(in the rows, 128 means zero)
The rows below come in pairs that one turn or mirror swaps. Which row does each named row swap with?
q615: [158 128 115 115 130 142 152 140 160 111 120 157 146 108 117 105 126 111
 160 155]
q674: [157 171 115 125 118 140 126 102 134 160  96 147 125 125 119 102 140 141
 131 152]
q82: [143 104 133 116 100 153 105 127 128 154 146 136 132 128 164 136 128 119
 128 131]
q240: [161 145 138  97 138 129 135 127 146 155 115 141 136 138 102  80 153 113
 164 146]
q739: [171 120  94 105 110 133 113  96 144 178 106 164 116 122 112 114 123 127
 137 146]
q243: [157 106 144 148 103 150 127 126 154 101 121 137 119 111 122 118 131 112
 142 133]
q367: [143  93 140 117 139 121 140 131 181 117 121 143 120  94 120 116 129 116
 126 141]
q427: [135 137 126 124 158 133 105 109 150 144 117 161 121 103 150 143 171 109
 122 162]
q23: [148 113 133 117  97 156 111 132 126 151 143 138 128 130 157 141 124 111
 118 133]
q21: [163 152 136  96 137 130 139 126 149 156 119 151 139 136 101  91 157 112
 163 149]
q233: [152  88 121  93 121 117 128 120 178 155 132 155 118  90 126 131 126 122
 136 132]
q403: [157 107 130 136  92 165 111 132 130 141 127 135 123 122 152 136 132 122
 134 138]
q868: [179  97 130 110 132 124 105 112 144 150 110 125 126 145  97  88 134 113
 139 143]
q582: [145 125 130 129 154 133 106 111 115 115 118 150 116 126 121 124 179 128
 120 117]
q361: [143 161 161 113 148 129 126 124 119 147 119 128 130 132 123  94 122 115
 123 149]
q385: [128 103 130  94 138 126  98 103 119 163 153 159 138 133 140 126 136 100
 131 152]
q593: [110 138 116 124 157 102 123 118 147 123 121 153 132 127 122  89 169 120
 146 145]
q750: [147 133 117 118 132 140 160 138 157 115 130 163 146 116 123 108 125 115
 165 154]
q784: [141 114 114 119 125 135 107  90 144 164 138 119 100 135 124 101 116 116
 100 130]
q271: [140 152 161 116 137 131 123 127 112 149 126 134 133 126 130  88 120 119
 118 152]
q663: [166 106  94  91 109 135 120  99 156 171 108 162 129 123 114 120 124 125
 144 153]
q265: [160 154 127  90 148 129 138 126 150 153 117 152 140 140 104  98 154 112
 163 151]
q654: [135  95  83 103 145 131 109  95 138 147 132 165 132 128 131 129 161 119
 144 149]
q730: [142 164 157 114 143 117 123 125 119 147 121 134 130 129 128  87 127 117
 125 145]
q262: [123 142 122 111 132 137 169 124 158 146 151 143 123 123 128 111 109 119
 133 127]
q805: [143 109 118 112 118 134 106  85 147 165 123 118 104 131 125 108 113 119
 103 138]
q667: [140 105  80 101 148 133 107  95 141 143 120 160 131 123 127 126 173 120
 141 151]
q795: [122 147 135  95 138 118 134 125 138 126 155 143 122 127 117 119 143 126
 125  97]
q6: [144  89  99 147 120 123 122 130 149 142 103 157 123 117 146 116 113 114
 146 159]
q683: [136 134 124 131 160 131 104 107 142 146 111 159 118 103 151 138 171 112
 128 161]
q263: [148 106 114 119 115 128 104  91 148 168 124 118 104 132 133 103 112 115
 110 137]
q176: [147 106 130 111 104 151 106 132 135 161 142 138 131 123 165 142 124 108
 133 135]
q201: [138 121 121 136 149 136 112 109 113 127 109 147 112 124 132 136 181 133
 127 124]
q279: [138 135 134 115 139 126 121 123 123 114 142 140 113 137 105 119 164 135
 125 101]
q76: [173 167 119 117 147 141 135 129 154 126 104 128 125 124 127 103 157 123
 124 134]
q639: [160 106 135 148 100 163 127 126 154 114 114 135 120 109 141 120 133 121
 131 132]
q660: [118 102 116 127 139 117 151 152 140 147 102 143 115 134 138 108 143 129
 160 136]
q534: [127 138 139 101 131 127 132 128 129 126 156 135 119 140 118 120 151 125
 115  98]
q282: [148  96  95 147 120 123 116 127 158 142 111 157 125 113 147 115 110 108
 140 161]
q602: [110 112 135  97 117 121 143 146 125 157 120 140 110 137 129 122 161 127
 146 119]
q157: [174  95 119  97 110 131  90 106 143 132 100 139 133 111 124 110 144 125
 115 148]
q948: [142 157 139 100 156 125 122 129 155 157 136 159 128 106 140 132 169 106
 150 147]
q72: [131 145 135 110 136 122 132 128 131 122 158 142 119 136 121 122 139 128
 121  97]
q684: [140 133 125 120  94 128 110 134 140 145 142 164  99 136 122 145 128  86
 144 134]
q159: [125 130 110 130 107 114  92 108 149 126 132 179 109 131 119 125 141  95
 154 153]
q848: [112 140 116 131 150 106 120 113 148 119 123 157 125 132 119  94 170 114
 152 145]
q116: [143  96 140 124 136 120 138 124 179 115 118 144 117  92 115 109 129 116
 132 141]
q966: [171 109  95  98 110 132 121  97 150 181 108 162 121 123 111 119 131 125
 139 146]

Swapped with q201: q243
Swapped with q157: q76
Swapped with q602: q684
Swapped with q279: q403
Swapped with q233: q948

